0: [406, 475, 403, 438, 405, 401, 422, 404, 428, 404, 423, 445, 456, 470, 597, 641, 726, 644, 691, 651, 588, 554, 516, 444, 358, 435, 458, 385, 381, 388, 443, 394]
1: [637, 599, 644, 707, 794, 788, 703, 681, 569, 565, 459, 496, 443, 436, 482, 443, 442, 481, 464, 492, 489, 434, 417, 425, 443, 372, 393, 417, 453, 384, 414, 414]
2: [411, 424, 401, 400, 508, 695, 752, 911, 916, 817, 706, 612, 510, 503, 404, 389, 397, 395, 409, 427, 385, 377, 365, 372, 369, 437, 432, 398, 391, 396, 440, 442]
3: [474, 473, 401, 449, 406, 452, 400, 402, 395, 525, 401, 408, 407, 413, 396, 474, 435, 395, 392, 624, 460, 617, 727, 635, 664, 502, 362, 371, 484, 572, 380, 976]
4: [767, 744, 741, 718, 703, 687, 524, 555, 395, 495, 436, 443, 407, 413, 429, 432, 410, 399, 415, 413, 459, 470, 462, 395, 522, 399, 362, 371, 499, 438, 380, 517]
5: [406, 497, 429, 459, 405, 405, 539, 463, 524, 549, 638, 704, 761, 804, 804, 803, 772, 657, 523, 492, 408, 391, 367, 367, 365, 364, 365, 374, 390, 391, 405, 394]
6: [457, 520, 423, 478, 555, 530, 557, 550, 529, 552, 457, 469, 427, 413, 396, 389, 396, 404, 392, 451, 416, 411, 394, 446, 451, 501, 520, 585, 493, 483, 509, 430]
7: [429, 506, 429, 489, 560, 551, 593, 583, 564, 547, 475, 481, 437, 422, 400, 389, 396, 399, 392, 453, 403, 420, 404, 462, 462, 531, 535, 608, 491, 490, 507, 432]
8: [406, 419, 401, 392, 435, 438, 425, 480, 515, 626, 576, 605, 561, 496, 540, 469, 464, 449, 500, 525, 495, 499, 495, 435, 372, 413, 498, 408, 378, 384, 465, 394]
9: [525, 445, 477, 479, 407, 401, 400, 402, 395, 485, 401, 408, 446, 434, 396, 474, 396, 407, 399, 488, 413, 508, 768, 803, 881, 910, 683, 719, 679, 674, 605, 713]
10: [835, 616, 745, 609, 463, 433, 417, 414, 408, 414, 460, 444, 438, 518, 459, 400, 400, 402, 392, 386, 383, 423, 396, 404, 540, 578, 571, 635, 675, 839, 720, 574]
11: [712, 516, 764, 755, 592, 600, 540, 568, 492, 420, 501, 450, 429, 436, 450, 402, 409, 412, 435, 416, 406, 420, 463, 459, 564, 602, 727, 791, 717, 736, 719, 646]

[429, 429, 401, 392, 421, 436, 449, 463, 485, 443, 438, 433, 420, 424, 459, 411, 396, 395, 394, 473, 550, 648, 740, 783, 704, 671, 761, 766, 739, 676, 663, 576] 9 7 6
[718, 681, 587, 579, 641, 564, 451, 448, 395, 461, 407, 420, 430, 445, 423, 389, 402, 483, 419, 387, 499, 428, 373, 463, 490, 446, 382, 410, 518, 485, 427, 472] 4 6 1
[442, 456, 401, 399, 426, 438, 429, 432, 439, 401, 401, 413, 413, 425, 468, 457, 459, 432, 421, 425, 502, 619, 610, 613, 517, 552, 640, 665, 689, 752, 777, 715] 9 6 7
[735, 551, 812, 786, 583, 560, 442, 495, 475, 392, 468, 408, 407, 413, 461, 389, 396, 395, 429, 481, 434, 600, 630, 781, 588, 668, 747, 577, 475, 458, 462, 545] 11 4 10
[464, 475, 449, 429, 502, 616, 656, 786, 747, 795, 689, 644, 569, 572, 420, 389, 396, 446, 392, 380, 437, 378, 365, 375, 420, 373, 364, 376, 420, 405, 386, 440] 2 7 8
[466, 572, 590, 621, 861, 932, 865, 896, 670, 554, 452, 408, 407, 413, 399, 389, 396, 395, 392, 396, 383, 372, 366, 363, 358, 411, 503, 439, 378, 384, 424, 431] 1 2 7
[888, 638, 788, 636, 465, 432, 419, 410, 395, 392, 438, 410, 407, 516, 450, 389, 396, 403, 392, 379, 383, 429, 400, 409, 559, 597, 582, 650, 681, 862, 717, 563] 10 11 4
[407, 418, 405, 392, 431, 435, 434, 502, 553, 659, 623, 645, 581, 513, 533, 467, 457, 443, 488, 513, 482, 485, 480, 427, 371, 410, 483, 404, 378, 384, 458, 404] 8 6 7
[462, 432, 401, 457, 405, 499, 400, 402, 395, 471, 433, 486, 554, 513, 617, 612, 629, 630, 627, 640, 643, 674, 671, 681, 625, 671, 551, 487, 504, 471, 415, 417] 0 8 3
[412, 478, 401, 422, 411, 401, 429, 402, 428, 471, 401, 416, 407, 443, 616, 688, 701, 588, 646, 628, 601, 576, 556, 451, 389, 460, 453, 431, 378, 384, 386, 394] 0 8 6
[445, 516, 484, 474, 405, 401, 441, 448, 395, 554, 486, 456, 513, 547, 610, 730, 771, 726, 779, 597, 414, 372, 361, 402, 375, 363, 362, 371, 473, 384, 458, 484] 0 5 8
[438, 461, 401, 392, 405, 401, 400, 402, 439, 392, 401, 408, 407, 413, 466, 447, 440, 395, 392, 406, 491, 635, 633, 641, 533, 576, 675, 701, 725, 796, 821, 747] 9 10 11
[496, 433, 484, 507, 430, 417, 421, 411, 395, 500, 401, 413, 451, 429, 429, 507, 423, 409, 400, 492, 413, 493, 768, 801, 882, 898, 669, 708, 674, 664, 581, 702] 9 3 11
[406, 433, 461, 432, 405, 401, 423, 402, 413, 434, 401, 408, 407, 413, 522, 610, 741, 777, 793, 720, 705, 644, 614, 560, 448, 450, 398, 395, 396, 384, 475, 394] 0 8 6
[406, 506, 430, 453, 405, 407, 543, 468, 539, 574, 663, 735, 787, 805, 788, 781, 735, 617, 491, 467, 384, 372, 361, 363, 358, 363, 365, 371, 385, 390, 405, 394] 5 8 0
[742, 522, 809, 800, 616, 625, 552, 576, 471, 392, 473, 414, 407, 420, 448, 399, 396, 395, 415, 387, 383, 393, 444, 443, 565, 616, 762, 833, 756, 774, 750, 677] 11 10 7
[425, 467, 482, 445, 421, 402, 437, 412, 430, 436, 418, 423, 426, 431, 529, 605, 720, 743, 760, 692, 672, 614, 588, 539, 438, 441, 410, 397, 394, 384, 464, 400] 0 8 6
[412, 471, 417, 430, 405, 401, 418, 408, 439, 392, 411, 421, 407, 420, 544, 595, 700, 649, 728, 699, 628, 630, 571, 481, 380, 448, 464, 384, 381, 384, 445, 394] 0 8 6
[431, 430, 401, 392, 410, 401, 408, 402, 425, 392, 401, 408, 407, 413, 466, 414, 396, 395, 392, 479, 571, 683, 787, 835, 747, 702, 803, 815, 784, 713, 692, 593] 9 11 3
[411, 491, 401, 397, 410, 425, 482, 429, 498, 565, 543, 575, 455, 442, 518, 534, 517, 440, 532, 580, 598, 572, 632, 486, 497, 583, 671, 567, 390, 419, 431, 504] 8 6 0
[500, 415, 470, 490, 405, 401, 400, 402, 395, 497, 401, 408, 445, 413, 396, 485, 396, 395, 392, 501, 416, 508, 819, 856, 946, 964, 707, 750, 704, 698, 602, 726] 9 3 11
[512, 479, 658, 678, 618, 647, 800, 746, 737, 473, 756, 700, 744, 843, 781, 689, 655, 595, 472, 434, 383, 372, 361, 363, 358, 363, 362, 371, 378, 384, 450, 462] 5 1 2
